How far apart are the two rows of each pair, measured in a hidden way? 0 means very close, and 40 very far. Two or three weighted sums of its numbers give each row a place; it is the straight-line distance between the places.
[ 1.7 -0.9  0.  -0.5  0.3  0.5 -1.1  0.5  1.1 -1. ]
[ 0.1 -0.4  1.5  0.6 -0.6 -0.9 -0.4  1.3 -0.3 -0.9]: 13
[ 1.3 -0.4 -1.3 -0.7  1.   0.4 -0.6  0.3 -1.  -1.2]
[ 0.9 -0.4 -0.5 -0.1  0.7 -0.2 -2.2 -0.4  0.5 -0.2]: 20
[-0.7 -0.8 -1.5 -1.   0.2 -0.2  0.4  1.1 -0.1 -1. ]
[-1.1  0.3 -0.7  1.2 -0.4 -0.9  0.9  0.9 -0.6  1.6]: 15
[-0.8  0.3  0.   0.6  1.3 -0.7  0.6  1.  -0.7  1.3]
[ 1.6 -1.1  0.7 -0.3 -1.2  0.7 -1.2 -1.5  0.6 -1.1]: 16
[-0.2  0.4  0.1  1.9  0.2 -1.   0.4  0.7 -0.8  1.2]
[-0.3  1.3  0.6  1.4 -1.6 -1.   0.5  1.2 -1.1  0.2]: 8
[-0.6  0.  -0.7  1.6  0.1 -0.4  1.3  0.4 -1.7  0.8]
[ 0.8 -0.6  1.7 -1.5 -1.4  0.7 -1.5 -0.8  0.6 -0.6]: 13
[ 0.5 -0.4  0.7 -0.6  1.1  1.7 -1.4 -0.5  0.9 -0.8]
[-0.5  0.4  0.3  1.2  0.6 -0.4  1.8  0.9 -0.7  1.6]: 6
[-0.8  0.8 -0.7  1.2  0.3 -1.1  1.2  0.4 -1.4  0.8]
[ 0.8 -0.2  1.4 -1.4 -1.4  1.5 -1.7 -0.7  0.7 -0.7]: 20
[-2.3 -0.4 -0.9 -0.5 -0.2  0.   0.3  0.4 -0.7 -0.6]
[ 0.7 -1.1 -0.6 -1.   0.  -0.1 -1.2  0.2 -0.3 -1.6]: 15
[-1.1  0.6 -0.4  1.   1.8 -0.1  0.8  0.1  0.4  0.5]
[-1.2  1.  -0.7  1.2 -0.5 -1.2  1.6  0.  -0.9  1.2]: 18
[-0.1 -0.9  0.4  0.1  1.4  1.8 -0.2  0.2  1.2  0.2]
[ 0.1  0.1  1.1 -1.4  0.1  1.  -0.5 -2.2  1.  -1.4]: 37
[-0.2 -1.  -1.3 -0.6 -0.5  0.2 -0.8 -0.2 -0.9 -1.7]
[-1.3  1.1 -1.   1.2  0.5 -1.   1.   0.2 -1.   0.5]: 27
[-0.3  0.5  0.6  0.7  0.3 -0.6  1.7  1.4 -0.8  1.6]
[ 0.5 -0.2  0.3  0.4  0.9 -1.2  0.8  1.4 -0.6  1.1]: 8
[-1.2  0.4 -0.9  0.3 -1.1 -1.4  0.   1.2 -0.5 -0.3]
[ 0.7 -0.7  1.4 -1.6 -0.6  1.5 -1.2 -0.8  0.7 -1. ]: 27
[ 0.6 -0.6 -0.2 -1.1  1.9  0.1 -0.9 -1.4  0.2 -0.2]
[-0.1  1.3 -1.   1.6  0.3 -0.7  1.3  0.4 -0.3  1.6]: 36
[ 1.5 -1.   1.1 -0.4  0.7  0.3 -1.  -1.4  1.  -0.5]
[ 1.4 -0.6  0.7 -0.9  0.2  1.  -0.9 -1.6  1.7 -0.6]: 9
[ 0.9 -0.8  0.7 -1.3 -0.2  0.9 -0.8 -1.5  1.8 -0.9]
[ 0.3 -1.6  1.4 -1.  -1.2  0.7 -0.9 -0.1  0.8 -0.9]: 15
[-1.3 -0.3 -0.4  0.9 -0.7 -0.9  0.   0.4 -1.4  1.3]
[ 1.1 -0.9  1.4 -1.  -0.6  1.2 -1.1 -0.8  1.3 -0.9]: 27
[ 0.7 -1.1  1.4 -1.8 -0.5  1.  -0.8 -1.   1.3 -0.5]
[-1.6  0.3 -1.9 -0.2  1.   0.8  0.2 -0.5  0.7 -0.2]: 26
[ 1.4 -1.1 -0.8  0.  -0.7 -0.3 -1.1 -0.3  0.4 -1.6]
[ 1.9  0.1  1.1 -0.7 -2.   1.2 -0.9 -1.8  0.6 -1. ]: 18
[ 0.9 -0.8  1.5 -1.5 -1.1  1.1 -1.1 -1.1  1.1 -0.7]
[-0.7  0.6 -0.9 -0.1  1.1 -0.7  1.8  0.8 -0.3  1.3]: 18
[-0.7  0.7 -1.3  1.  -0.2 -0.8  1.   0.6 -1.8  0.8]
[-0.8 -0.3 -2.  -1.1 -0.3  1.2  0.2  0.8  1.  -0.4]: 24
[ 1.6 -0.6  0.8 -1.3 -0.9  0.6 -1.6 -1.   0.8 -1. ]
[ 1.5 -0.8 -1.   0.6 -0.1  1.1 -1.4  0.2  0.6 -0.7]: 25
[ 0.8  0.1  0.7 -1.5 -1.1  1.  -1.5 -1.9  1.3 -0.9]
[ 0.5  0.1 -0.2 -0.7  0.9  1.7 -2.  -0.9  0.9  0.4]: 15
[-0.4 -0.5 -0.3 -1.2  1.3  1.7 -0.8 -0.3  0.6  1.4]
[ 0.   0.9 -0.3  1.4 -0.4 -1.   0.9  1.5 -1.4  0.5]: 6
[-1.3  0.9 -0.2  0.1  0.9 -0.6  1.   0.9 -0.5  1.8]
[-1.2  1.3 -0.3  1.2  0.4 -0.3  0.7  0.7 -0.6  1.9]: 8
[-0.5 -0.9 -0.4 -0.2  1.5  1.6 -0.1 -0.6  1.2  0.1]
[-1.1 -0.3 -0.7  0.2  1.8  0.3  0.1 -1.2  0.5 -0.5]: 20
[-0.9 -0.8 -0.5  0.6  1.3  0.5 -0.5 -1.4  0.7 -0.3]
[ 1.1 -0.4  0.1 -0.8  0.1 -0.7 -1.8 -0.5  0.5 -1.3]: 15
[-0.9  0.9 -1.1  1.4  0.3 -1.   1.2  0.2 -0.6  1. ]
[-0.5 -0.8  0.6  0.2  0.6 -1.2  0.8  1.3 -0.3  0.4]: 17
[ 0.2  0.3  0.6  1.2  0.  -1.6  0.6  1.  -0.5  1.2]
[-2.   0.4 -1.  -0.1  0.9 -0.4 -0.5 -0.1  0.2 -0.5]: 24
[-0.2  1.1 -0.9  0.7  0.3 -1.1  0.9  0.9 -1.9  0.8]
[ 1.  -0.9 -1.  -1.2 -0.8  0.  -1.3  0.3 -0.3 -1.4]: 13
[-0.3 -0.9  0.1  0.5  1.2 -0.8  0.7  0.9 -0.7  0.8]
[ 1.5  0.2  1.  -1.1  0.7  0.8 -1.  -1.3  1.6 -0.8]: 17
[ 1.9  0.5  0.8 -1.1 -1.3  0.7 -1.  -2.2  1.2 -0.7]
[ 0.2 -0.9  0.7  0.7 -0.2 -1.4  0.   1.2 -0.9  0.4]: 15
[ 1.6 -0.3  1.  -0.9 -1.3  1.  -1.5 -1.2  1.  -1.1]
[-0.5  0.7 -0.4  1.6 -0.2 -1.6  0.8 -0.1 -0.7  1.4]: 20
[-1.3  1.9 -0.7  1.2 -0.7 -1.1  1.  -0.1 -1.   0.7]
[-0.6  1.   0.   1.1 -0.4 -1.3  1.5  0.9 -0.8  1.4]: 14
[ 0.6 -0.9  0.2  0.   1.5  1.9 -0.1 -0.7  1.  -0.3]
[-0.7 -0.5 -0.8  1.1  0.7  1.  -0.5 -1.4  1.1 -0.6]: 21
[ 1.  -0.4  1.5 -1.4 -1.3  0.7 -1.2 -1.5  1.  -1. ]
[ 1.6 -0.2  1.8 -1.3 -0.5  1.5 -0.7 -1.7  0.8 -0.6]: 9
[ 0.  -1.1 -0.2  0.4  1.1 -0.4  1.1  0.8 -0.6  1.4]
[ 0.9  0.   0.6 -0.7  1.   1.6 -1.1 -0.8  0.7 -1.5]: 16
[-0.4  1.8  0.6  0.9 -1.3 -1.1  0.1  1.1 -1.3  1. ]
[-1.3  1.3 -1.1  0.6 -0.2 -1.5  0.9  0.4 -0.4  0.3]: 20
[-0.4  2.3  0.8  0.3 -0.7 -1.   0.   1.3 -1.4  0.1]
[-2.1  0.1 -1.1 -1.4 -0.3 -0.3  1.   0.3 -0.9  0. ]: 26
[-1.5  0.2 -0.8  1.5  1.1  0.1  0.7 -0.7 -0.3  0.6]
[ 2.3  0.4  1.3 -0.5 -1.4  1.1 -1.  -1.5  1.  -0.7]: 25
[-0.6  1.7 -0.5  1.   0.  -1.   0.9  0.9 -1.6  0.9]
[-2.   0.8 -0.5 -1.8 -0.7  1.  -0.4 -0.3  0.1 -1.3]: 18
[-0.3 -0.8  0.4 -0.4  1.9  1.4  0.1 -1.1  0.7 -0.2]
[ 1.1 -0.2  1.5 -1.1 -1.6  1.4 -0.6 -0.2  1.8 -0.7]: 29
[ 0.7 -0.8 -0.2 -0.8  0.2  1.  -0.7 -1.1  0.9 -2. ]
[ 0.9  0.1 -0.1  0.5  1.4  0.6 -0.8 -1.6  1.7  0.2]: 25
[-1.   1.4 -0.8  1.  -0.7 -0.5  0.8  0.5 -2.2  0.8]
[ 0.3 -0.3 -0.2  0.6  1.4 -0.8  1.1  1.  -0.7  0.9]: 15
[ 0.7 -0.6  1.6 -1.  -1.1  1.1 -1.3 -0.8  1.4 -0.9]
[-0.9  1.5 -0.2  1.1 -0.9 -0.9  1.4  0.9 -1.3  0.8]: 10
[-1.7  1.8 -0.4  0.4 -1.  -1.   0.7  0.8 -1.   0.2]
[ 0.9 -0.8 -0.7 -0.5  0.7  1.4 -0.8 -1.5  0.6 -1.2]: 9
[ 0.5 -0.8  1.4 -1.5 -1.2  1.8 -1.  -0.7  0.8 -0.9]
[-1.9 -0.9 -0.9 -1.8  0.   1.   0.6 -0.3 -0.2  0.3]: 21
[-0.9  0.6 -0.9  1.5 -0.3 -0.9  1.7  0.2 -1.   0. ]
[ 0.1 -0.8  0.4 -0.3  1.3  1.5 -0.6 -1.2  1.  -0.9]: 12
[ 1.5  0.   0.9 -1.4 -0.9  0.4 -1.5 -1.5  1.  -1.2]
[-0.6  0.8 -0.7  1.4  0.  -1.4  1.2  0.2 -0.9  1.4]: 16
[ 1.6 -0.1 -0.2 -1.6 -0.6  0.4 -1.4  0.3 -0.1 -1.6]
[-0.2 -0.6 -0.6 -0.3  1.1  1.4 -1.2 -0.4 -0.6 -1.1]: 14
[-0.7  0.2 -1.4  0.9 -0.3 -0.8  1.9 -0.4 -1.1  1.4]
[-2.1  1.5 -1.   0.  -0.2 -1.   1.   0.  -0.1  0.6]: 17
[ 0.8 -0.5 -0.6  0.   0.7  1.2 -1.1 -0.6  1.  -1.5]
[-1.3  0.9 -0.6  0.3 -0.4 -1.5  1.2  0.4 -1.5  0.5]: 22
[-0.8  1.5 -1.7  0.  -0.4 -0.8  0.9  0.6 -1.7 -0.5]
[-0.4  0.8 -0.3  0.9  0.5 -1.1  1.4  1.2 -0.6  1.4]: 24
[ 1.1 -0.3  0.7 -0.4 -0.1  1.2 -1.4 -1.3  0.8 -1.7]
[ 0.6 -0.3  1.4 -1.5 -1.   1.1 -1.3 -0.8  0.9 -1.4]: 7
[-1.2  1.4 -0.8  0.5  0.2 -0.5  1.   0.3 -0.8  2.2]
[-0.3  0.3  0.2  1.3  0.8 -0.7  1.3  0.5 -0.5  1.8]: 7
[-1.8  1.  -0.1 -0.2 -0.2 -0.9  0.8  1.5 -0.8  0.6]
[ 0.6  0.7 -0.4 -2.2  1.3  0.4 -1.1 -1.1  0.9  0.6]: 6
[ 0.  -0.3 -1.3  0.5  1.8  1.   0.1 -0.6  0.5 -0.5]
[ 1.2  0.   0.7 -0.6 -1.3  1.4 -0.8 -2.   1.3 -1.5]: 11
[ 1.4 -0.9  1.3 -1.2 -1.2  0.9 -1.4 -1.   0.7 -0.8]
[ 0.1 -1.  -1.8 -0.7  0.1  0.5 -1.7 -0.6 -0.4 -0.1]: 25
[ 0.6 -0.7  1.1 -1.1  0.5  1.  -0.5 -1.5  1.4 -1.2]
[-0.6 -0.7 -0.7 -1.3 -0.3  0.6 -1.1 -1.  -0.5 -1.8]: 29
[-2.1  0.5 -1.  -0.2  0.  -0.5  1.1  0.9 -0.4 -0.1]
[-0.5 -0.8 -2.1  0.3  0.2 -0.6  0.6  0.7 -0.3  0.2]: 19
[ 1.2  0.3  0.7 -1.2  1.4 -0.3 -1.2 -1.6  0.2 -0.6]
[-1.2 -0.6 -0.3  0.6  1.7  1.   0.1 -0.6  0.  -0.5]: 10
[ 0.1 -1.  -0.2  0.5  1.4  0.8 -0.4 -0.4  1.2 -0.9]
[-0.7  0.4 -0.6  0.8  0.7 -1.4  1.1 -0.2 -1.2  1.3]: 23
[-0.5  0.3 -0.2  1.6  0.3 -1.2  1.1  0.1 -1.1  1.1]
[ 0.4 -1.6  1.5 -0.8 -0.7  0.6 -0.6 -0.2  1.2 -1. ]: 18
[-0.6 -0.7 -0.4  0.6  1.7  1.3 -0.1 -0.5  0.7 -0.2]
[ 2.  -0.5 -0.7  0.3  1.1  1.4  0.  -1.1  0.8 -0.5]: 9
[ 1.5  0.5  0.9 -0.7 -1.1  1.4 -1.1 -1.8  1.4 -1.2]
[ 0.3 -0.8  0.9 -1.  -1.5  1.4 -1.1 -0.3  0.8 -1.6]: 12
[-0.1 -1.6  0.9 -1.4 -0.9  0.6 -0.6 -0.3  1.5 -0.8]
[ 0.1 -1.1  0.8 -1.   1.7  0.9 -0.2 -0.6  1.  -0.2]: 11
[ 1.  -1.3  1.4 -0.9 -1.   0.9 -1.2 -1.1  0.7 -0.9]
[-0.7  0.4 -0.8 -0.6  1.5  1.8  0.8 -0.6  1.6 -0.2]: 36
[-0.6  0.2 -1.7  0.3  0.9  0.   0.6  0.9  0.7 -0.9]
[ 0.9 -0.9  0.4 -1.6  0.7  1.1 -0.9 -1.   1.  -1.1]: 28
[-1.2  1.5 -0.2  1.6 -0.7 -0.7  0.8  0.6 -1.3  0.9]
[ 0.4 -1.3  1.4 -1.2 -1.7  1.1 -0.9 -0.1  0.8 -0.9]: 20
[ 0.   0.2 -1.4  1.5  0.9  0.2  1.3  0.2 -0.8 -0.8]
[ 0.   0.6 -0.1  1.6 -0.5 -0.8  1.2  1.1 -1.1  1.5]: 16
[ 0.5 -0.8  1.1 -1.5 -1.3  1.3 -1.  -1.4  0.9 -1.3]
[ 2.   1.   1.1 -1.2 -0.8  0.6 -1.5 -1.3  1.3 -0.5]: 21
[-0.7 -0.2 -0.3  0.5  0.9 -0.9  1.1  1.2 -0.6  1. ]
[-1.3  1.1 -1.2  1.  -1.  -0.9  1.   0.8 -1.1  0.5]: 9
[-0.9  1.1 -1.1  1.6 -0.8 -0.9  1.   0.7 -1.   0.3]
[-0.7  1.  -0.3  1.3  0.7 -1.3  1.4  0.1 -0.3  1.2]: 11
[ 1.1 -1.3  0.3 -1.3 -0.2 -0.5 -1.6 -0.6  0.1 -0.6]
[-1.2  1.  -0.7  1.1 -0.4 -0.9  1.4  0.8 -1.2 -0.4]: 22
[-0.1  1.5  0.4  0.8  0.7  0.2  0.3  1.  -0.1  2.5]
[ 0.4 -0.3  0.6  0.9  0.2 -1.7  0.2  1.   0.1  1.1]: 16
[ 1.1 -0.6  1.  -1.2 -0.7  0.5 -0.7 -1.7  1.7 -1.2]
[-0.7  1.3  0.1  1.3 -0.3 -0.7  1.4  1.1 -1.3  1. ]: 11
[-1.2  1.2 -0.6  0.7 -0.5 -1.   1.1  1.2 -1.2  0.9]
[-0.9  1.2 -0.7  1.1 -1.1 -0.9  1.2  1.2 -1.   0.7]: 6
[-0.3  0.3 -0.7  1.1  1.  -1.1  1.2 -0.5 -1.   1.5]
[-0.1 -0.8 -0.4  0.2  1.8  1.  -0.2 -0.6  0.9 -0.7]: 16
[ 0.4 -0.5  0.8  0.5  0.7 -1.1 -0.5  1.2 -0.9  0.6]
[-0.6  1.3  0.6  0.9  1.6  0.3 -0.3 -0.1 -0.4  1.8]: 20
[ 1.7 -0.6 -0.4 -0.4  0.2  1.3 -1.1  0.9 -0.5 -1. ]
[ 1.3 -0.4 -1.7 -0.3  0.7  1.1  0.2 -0.1 -0.3 -1.6]: 18
[-0.3  0.4  0.5  1.2  0.7 -1.1  1.   0.1 -0.9  1.8]
[ 2.   0.   0.7 -0.7 -0.5  1.6 -0.6 -1.5  1.6 -0.9]: 16
[-0.9 -0.3 -0.1 -0.3  2.   1.  -0.1 -0.8  1.1  0.3]
[-0.1  1.9 -1.1  0.1 -2.2  0.2  0.5  1.5 -1.4  0.5]: 30
[-0.5  0.9 -0.8  1.3  0.5 -1.2  1.2  0.4 -0.9  1.1]
[ 0.8 -0.4  1.  -1.5 -1.5  0.8 -1.3 -1.2  1.1 -1.2]: 17
[-1.   0.4 -0.6  1.4  0.2 -1.4  1.1  0.  -0.9  0.5]
[ 1.  -0.3  1.3 -1.4 -1.6  1.7 -0.9 -0.8  1.  -1.1]: 27
[ 0.3 -0.6 -0.1 -1.   1.7  1.5 -0.4 -0.8  1.3  0.2]
[-0.7  0.7 -0.5  0.8  0.8 -1.2  1.5  0.3 -1.1  1.3]: 14
[-0.8  1.1  1.1  0.7 -1.4 -0.7 -0.1  1.8 -0.7  0.5]
[ 1.  -0.9  0.8 -1.5  0.5  0.8 -1.3 -0.7  1.4 -0.3]: 12
[ 1.4 -1.3 -0.9 -0.3 -1.2  0.1 -1.5 -0.9  0.6 -0.7]
[-1.1  1.3 -0.1  0.7  0.  -0.5  1.   1.5 -0.1  1.6]: 35
[ 0.5  1.3  0.4 -0.4 -0.3 -1.8  0.3  1.6 -0.7 -0.2]
[-0.7 -0.3  0.   0.3  1.  -0.3  1.5  1.2 -0.4  1.5]: 3
